data =
[[ -2  45  56 -55]
 [ -9  71  65 -72]
 [-24  58  24 -26]
 [ -1  -3   3   4]
 [  2 -47 -47  55]
 [  1  30  34 -39]]
data[0][0]: -2
data[2][0]: -24
data[0]: [-2, 45, 56, -55]
data[1]: [-9, 71, 65, -72]
data[0][1]: 45
data[2][3]: -26
data[5]: [1, 30, 34, -39]
data[:, 1]: [45, 71, 58, -3, -47, 30]
data[0][3]: -55
data[1][2]: 65
data[1][3]: -72

arr =
[[  1   1 -20   5  20 -15  11  10]
 [ -9  -2 -31   3  16  11  15  -6]
 [  1  -4 -18   0  28 -26  15  25]
 [  6  -3 -66  26  60 -10  17  11]
 [ -4   2   8   7  12  -7  21  12]
 [  3  -3 -56  21  52  -9  17  10]
 [  2  -5  -2  -7  14 -15   6  18]
 [  0  -2  -9   2   7   1   5  -1]
 [ 10  -8 -75  25  72 -15  15  14]
 [  1  -2 -14   2   9  -4  10   2]]
arr[0,-8] => 1
arr[-5,1] => -3
arr[5,-4] => 52
arr[4,-6] => 8
arr[:, 4] => [20, 16, 28, 60, 12, 52, 14, 7, 72, 9]
arr[0,-2] => 11
arr[9,2] => -14
arr[-1,-2] => 10
arr[:, 0] => [1, -9, 1, 6, -4, 3, 2, 0, 10, 1]
arr[:, -6] => [-20, -31, -18, -66, 8, -56, -2, -9, -75, -14]
arr[2,7] => 25
arr[:, 1] => [1, -2, -4, -3, 2, -3, -5, -2, -8, -2]
arr[-6,0] => -4
arr[-2,4] => 72
arr[-4] => [2, -5, -2, -7, 14, -15, 6, 18]
arr[2] => [1, -4, -18, 0, 28, -26, 15, 25]
arr[1,5] => 11
arr[9,-5] => 2
arr[5,3] => 21
arr[1] => [-9, -2, -31, 3, 16, 11, 15, -6]
arr[5] => [3, -3, -56, 21, 52, -9, 17, 10]
arr[9,1] => -2
arr[-8,-8] => 1
arr[-10] => [1, 1, -20, 5, 20, -15, 11, 10]
arr[6,0] => 2
arr[-7,7] => 11
arr[:, 5] => [-15, 11, -26, -10, -7, -9, -15, 1, -15, -4]
arr[:, 3] => [5, 3, 0, 26, 7, 21, -7, 2, 25, 2]
arr[1,-6] => -31
arr[-2,5] => -15
arr[1,0] => -9

B =
-100  -810  -150    20   465  -195   621   119   127
 -28  -994  -162   129   542  -298   605    15   -92
-143  -696  -153   -31   415  -125   652   195   265
-158  -652  -154   -56   409   -92   664   231   328
-176  -624  -158   -70   403   -72   679   265   388
-121  -741  -154    -5   443  -143   634   155   196
 -68  -902  -164    70   493  -234   609    69    34
B[0,0]: -100
B[1]: [-28, -994, -162, 129, 542, -298, 605, 15, -92]
B[1,3]: 129
B[1,6]: 605
B[3,6]: 664
B[:, 1]: [-810, -994, -696, -652, -624, -741, -902]
B[:, 3]: [20, 129, -31, -56, -70, -5, 70]
B[:, 6]: [621, 605, 652, 664, 679, 634, 609]
B[4,6]: 679
B[5,4]: 443
B[:, 2]: [-150, -162, -153, -154, -158, -154, -164]
B[:, 4]: [465, 542, 415, 409, 403, 443, 493]
B[4]: [-176, -624, -158, -70, 403, -72, 679, 265, 388]
B[4,7]: 265
B[2,6]: 652
B[1,7]: 15
B[1,8]: -92
B[3,4]: 409
B[1,4]: 542
B[0]: [-100, -810, -150, 20, 465, -195, 621, 119, 127]
B[6,0]: -68
B[0,2]: -150
B[0,3]: 20
B[0,7]: 119
B[:, 0]: [-100, -28, -143, -158, -176, -121, -68]

X =
[[ 28  42  75  10  13  41  35  16  59  30]
 [-15  32  71  43  18 -19  29  79  58  44]
 [ -2  10 -52   5 -41 -48 -10  11 -44   0]
 [-18 -39 -11  38  14   4   1  -8 -42   4]
 [ 39  21 -36  21 -28  60  32 -49 -60  18]
 [  4  12 -59 -63 -45 -50 -48 -24   0 -35]
 [-24 -34  -3 -56  15 -16 -40 -16  37 -47]
 [-25 -60  11  -6  16  15 -23 -41  -7 -32]]
Indices start at 0.
(0, 0): 28
(3, 2): -11
(0, 9): 30
(2, 8): -44
(5, 2): -59
(4, 9): 18
(3, 8): -42
(7, 3): -6
(6, 9): -47
(4, 3): 21
(7, 4): 16
(1, 8): 58
(4, 7): -49
(4, 6): 32
(6, 3): -56
(1, 1): 32
(3, 7): -8
(4, 1): 21
(4, 8): -60
(6, 7): -16
(0, 2): 75
(3, 6): 1
(3, 3): 38
(5, 9): -35
(4, 4): -28
(7, 5): 15
(1, 9): 44
(2, 9): 0
(2, 0): -2
(6, 8): 37
(6, 4): 15
(3, 5): 4
(5, 7): -24
